Each path is a new rotation, seen through one point. The rows after it are directions, each followed by how far the rotation turns it, in degrees a step (0 if it stays put).
Each turn is a multiple of 5 degrees from 10 to 175, or 0.
Each row of a path follows its step; steps can be skipped.
Path 1:
step 0: [ 1.08  0.62  0.16  0.65 -1.29  1.10 -0.99  1.72  0.37  1.90 -0.20 -0.15
 -0.56 -1.92 -0.59 -0.49  1.18 -0.77  0.21  1.61  0.50  0.99  2.61 -0.74
 -1.66 -0.78  0.55  1.55  0.67 -0.29]
step 1: [ 1.62  0.13  0.46 -0.42 -0.53 -0.33  0.10  0.06  0.19  0.58  0.95  0.57
 -0.52 -0.05 -0.13  0.25  0.34 -2.47 -0.58  0.77  2.42 -0.45 -0.06  1.40
 -0.91 -2.18  0.99 -1.30 -1.84  2.28]
step 2: [ 1.48 -1.08  2.05  2.26 -0.76  0.09 -1.34 -0.08 -1.84  1.04 -0.80  1.02
  0.33 -1.11 -1.04 -1.10 -0.65 -1.03  0.92  0.47  0.34 -0.16  1.30 -0.66
 -0.31  1.87  1.31 -0.87 -0.02  1.19]
step 3: [ 0.48 -0.44  1.30 -2.58  0.59 -0.40 -0.58 -0.06 -0.64 -1.34 -1.31  0.86
  0.32 -0.25  0.81 -0.53 -1.00 -2.87 -0.19 -0.68 -0.67 -0.63 -1.24  0.34
 -1.67  0.56  1.28 -0.82 -1.99  0.26]
step 4: [ 1.11 -1.15  0.84  1.09 -0.94 -0.81 -0.92  1.40  0.03 -1.30 -0.21 -1.13
  3.20  0.82 -1.18 -0.38 -1.40 -0.31 -0.05 -1.16 -1.79 -0.40  0.78 -1.65
 -0.13  1.23 -0.48 -0.48 -0.69  0.06]
step 5: [ 0.07  1.06 -0.09 -3.48 -0.82 -1.31 -0.79  0.58 -0.05 -0.84 -2.06  0.18
  1.61 -0.17 -0.17 -1.42 -0.23  0.05 -1.61 -0.07  0.35 -2.09 -0.13 -0.22
  0.88 -0.29 -0.72  1.09 -0.34 -1.06]
step 6: [ 1.47  1.48 -0.79  0.17 -1.66  0.27 -0.61  0.85  2.66 -0.11  0.77  0.82
  1.04  1.68 -3.12  0.69  0.48 -0.10 -0.04  0.17 -0.75 -1.00  0.11 -0.95
 -0.26  0.44 -0.40  0.65  0.84 -1.12]
step 7: [ 1.03 -0.55 -0.58 -0.76 -1.35 -1.82 -0.27 -0.41  1.64  0.25 -0.90  0.19
 -2.39 -0.67 -0.58  0.43 -0.03  0.30 -2.48  1.41  0.09 -1.81  0.11  0.50
  1.72 -0.60  0.73  1.59  0.37  0.96]
step 8: [-0.91  1.61  0.41  1.62  0.45  0.90 -0.84  0.16  1.00  0.95  0.55  0.74
 -1.31 -0.54 -2.73  0.90  0.40 -1.73 -0.39 -0.49 -0.47 -1.08 -1.76 -0.81
  1.33  0.57  0.96 -0.74  1.15  1.49]
step 10: [-1.00  1.28  0.32 -0.36  1.45  1.38 -1.66  0.30  0.10  0.72  0.39 -1.87
  0.80 -1.66 -0.66  1.33 -0.90 -0.98 -0.44 -0.64 -1.31  1.35 -0.02 -2.36
  0.39 -0.99 -0.15 -0.81 -1.37  1.54]
step 11: [ 0.32 -0.21  0.89  0.01  0.00  1.30 -1.14  1.38  1.00  2.59 -0.71 -0.21
  1.85 -0.50  1.09 -1.77 -1.53  1.69 -0.25 -0.12  0.65 -0.24 -0.79  0.86
 -0.28 -1.37 -0.80  0.72 -2.05  0.18]
Speeds:
[ 0.43  0.08 -0.14 -0.04 -0.11  0.62  0.47  0.86 -0.74 -0.20 -0.05  0.44
 -0.22  0.27 -0.58  0.25  0.38  0.33 -0.35 -0.07 -0.26  0.70 -0.11 -0.84
  0.31  0.12  0.04 -0.41 -0.14  0.21]  175
[ 0.07 -0.64 -0.25 -0.06  0.29  0.69  0.35  0.42 -0.27  0.12 -0.10 -0.20
  0.15 -0.71  0.32  0.06  0.39  0.12  0.76  0.19  0.46 -0.10  0.29  0.25
 -0.86 -0.39 -0.36 -0.33  0.30  0.60]  25
[-0.47 -0.41 -0.06  0.15 -0.14  0.02  0.07 -0.28 -0.17 -0.10 -0.04  0.45
 -0.48 -0.18  0.17 -0.06  0.08 -0.26  0.38 -0.80 -0.83 -0.28  0.11  0.38
  0.25  0.48  0.89 -0.51 -0.04  0.82]  60
[-0.09  0.36 -0.17  1.21 -0.04  0.56  0.21 -0.23 -0.09  0.04 -0.53  0.40
  0.54 -0.09 -0.04  0.88 -0.35 -0.46  0.07 -0.11 -0.27 -0.31  0.70 -0.12
  0.04 -0.09 -0.23  0.14  0.06 -0.41]  170
[-0.29  0.01 -0.24 -0.06  0.22 -0.41 -0.24 -0.34 -0.05 -0.28 -0.33 -0.16
  0.03 -0.43 -0.21  0.12 -0.63  0.60 -0.19 -0.14  1.07  0.02  0.74 -0.61
  0.55  0.33  0.03 -0.46  0.12  0.58]  130
Path 2:
step 0: [ 0.43 -1.42 -0.49 -2.10  1.16  2.31  1.83  1.36  0.87  0.87  0.71  0.06
 -0.65 -1.91 -0.48  0.03  0.22  0.07  0.75  1.00  0.41 -1.21 -0.81  0.21
  1.37  0.86 -0.23  0.89  0.69  2.14]
step 1: [ 0.35  0.63 -1.00  1.23 -1.06 -0.19  2.10  1.79  1.76 -0.62 -1.24  0.01
  1.68  1.35 -1.42 -0.92 -0.38  0.19 -0.83  0.32 -0.35  0.87 -1.23  0.56
 -0.86  0.52  1.82 -1.04 -1.40  1.49]
step 2: [-0.66  1.44  0.97  0.09 -0.26  0.71 -0.83  2.22 -2.20 -1.58  0.30  2.42
  1.60  0.35  1.33  1.01 -1.37  0.11 -1.02  0.28  0.19  0.29  0.20  1.92
  0.90 -0.51 -0.28  1.20  0.67  0.30]
step 3: [-0.57 -1.46  0.61 -0.27  0.51 -1.00  2.09 -0.11 -0.15 -0.47  1.33  0.61
 -1.68 -0.75 -3.08  2.14 -1.05 -1.87 -0.47  0.07 -0.66  0.92  0.45  0.59
 -0.77 -0.25 -0.55  0.96  0.88 -0.06]
step 4: [ 1.09 -2.61  1.09  1.17 -0.87 -0.18  1.29  1.75  0.65  2.70 -1.90  0.75
  0.53  0.93  0.70  0.46  0.75  0.25 -1.28 -0.07 -0.19 -0.13  1.97 -0.73
  0.70  0.82  0.03  0.35 -0.66 -0.38]
step 5: [ 0.13 -1.27 -1.26 -1.77 -0.04  1.10 -1.57  1.04  1.22 -1.29 -0.72  2.57
 -0.59 -1.80  0.78 -0.45 -0.76  1.54 -1.54 -0.69 -0.85  0.83 -1.20 -0.30
 -0.55  1.15  0.76  0.01  0.97  0.26]
step 6: [-2.68 -0.99 -1.29 -1.00 -1.21 -1.03  1.22  0.72  0.90  0.33  0.98 -1.06
  0.85 -0.56 -0.40  1.30 -0.74  0.52  0.59  1.97  0.81 -0.14 -0.12  2.35
  0.95  0.63  1.59 -0.87  0.32  0.91]
step 8: [-1.66  1.47  1.56  0.55  0.39 -0.37  0.42  2.32  0.37  0.16  0.14  1.53
 -0.17 -3.28  0.19  0.72 -0.46 -1.42 -0.90 -0.98  0.63 -0.07  0.13 -1.82
 -0.02 -0.03 -0.47  1.02  0.49  1.23]
step 9: [-0.80 -2.17  2.04 -0.84 -1.17 -1.70 -0.72 -0.39  1.71  0.32 -1.15  1.16
 -0.55  1.56 -1.76 -0.34 -1.57 -0.74 -0.34 -0.13  0.86 -0.42  0.16  1.40
 -1.10  0.70  0.38  1.00 -1.27  0.97]
step 10: [-0.36 -0.28 -1.93 -1.47  0.15  1.01 -0.27  1.01 -0.26  1.78 -3.50  0.08
  0.19  0.40  1.23  0.53 -1.02 -1.00 -0.61  0.02 -0.86  0.74  0.53  1.22
  0.73  0.18 -0.13  1.26  1.56 -1.72]
step 11: [-1.70 -1.86 -0.84  0.72  0.06 -0.24  0.81  0.89 -0.51  0.15  1.27  0.09
 -1.45 -1.76 -0.19 -1.88  0.66  0.36 -0.34 -0.53 -0.54  0.85 -0.84  0.16
 -0.21 -0.99  3.22  0.95  1.94  0.42]
Speeds:
[ 0.30  0.35  0.73  0.00 -0.36 -0.60 -0.32  0.30 -0.40 -0.18 -0.04  0.30
 -0.68 -0.26 -0.69  0.14  0.20 -0.58 -0.11 -0.35  0.04 -0.10  0.77 -0.07
  0.45  0.40 -0.51 -0.30 -0.34 -0.40]  70
[ 0.17  0.60 -0.47 -0.36 -0.28 -0.28 -0.96 -0.04  0.36 -0.48 -0.58  0.21
  0.06  0.39  0.23  0.38 -0.27 -0.22  0.01  0.17 -0.22 -0.19 -0.09  0.72
 -0.13  0.63  0.70 -0.19 -0.30  0.39]  90
[-0.21  0.07  0.63  0.45 -0.39  0.27 -0.21 -0.42  0.80  0.19  0.08 -0.18
  0.43 -0.40 -0.69  0.47  0.78 -0.19 -0.04 -0.07 -0.17  0.37 -0.41  0.31
  0.44 -0.30  0.74  0.06 -0.01 -0.28]  140
[ 0.56  0.39 -0.45  0.53 -0.12  0.14  0.58  0.26 -0.22  0.73 -1.04 -0.19
  0.25  0.11 -0.03 -0.16  0.53 -0.19 -0.45 -0.14 -0.09 -0.11 -0.13  0.32
 -0.57  0.09 -0.12 -0.56 -0.02 -0.55]  120
[-0.03  0.49  0.26 -0.50 -0.36  0.51  0.39 -0.07 -0.55 -0.31 -0.18 -0.05
  0.62 -0.33 -0.17  0.25 -0.16 -0.29  0.22 -0.27  0.54  0.27  0.33 -0.09
 -0.55 -0.74  0.14 -0.17 -0.79  0.71]  60
[-0.80  0.33 -0.01 -0.24 -0.06 -0.13 -0.52 -0.08  0.04  0.53 -0.56 -0.46
 -0.28  0.01 -0.11 -1.10 -0.14 -0.64  0.48 -0.54  0.35 -0.38 -0.27 -0.09
  0.11 -0.33  0.13  0.38  0.19 -0.03]  25
[-0.22  0.32  0.50 -0.44 -0.51 -0.23 -0.30  0.16  0.44 -0.24  0.18 -0.34
  0.46 -0.15 -0.04 -0.50 -0.28  0.74 -0.67  0.15  0.40  0.31 -0.18  0.58
 -0.55  0.10 -0.79  0.11  0.08 -0.50]  100
[ 0.27 -0.42 -0.19 -0.10  0.06 -0.15  0.19 -0.42  0.18 -0.83  0.04  0.28
 -0.11  0.24 -0.72 -0.49 -0.64 -0.32 -0.14 -0.50 -0.31  0.31 -0.60 -0.48
 -0.51 -0.15  0.38 -0.51 -0.11 -0.65]  175
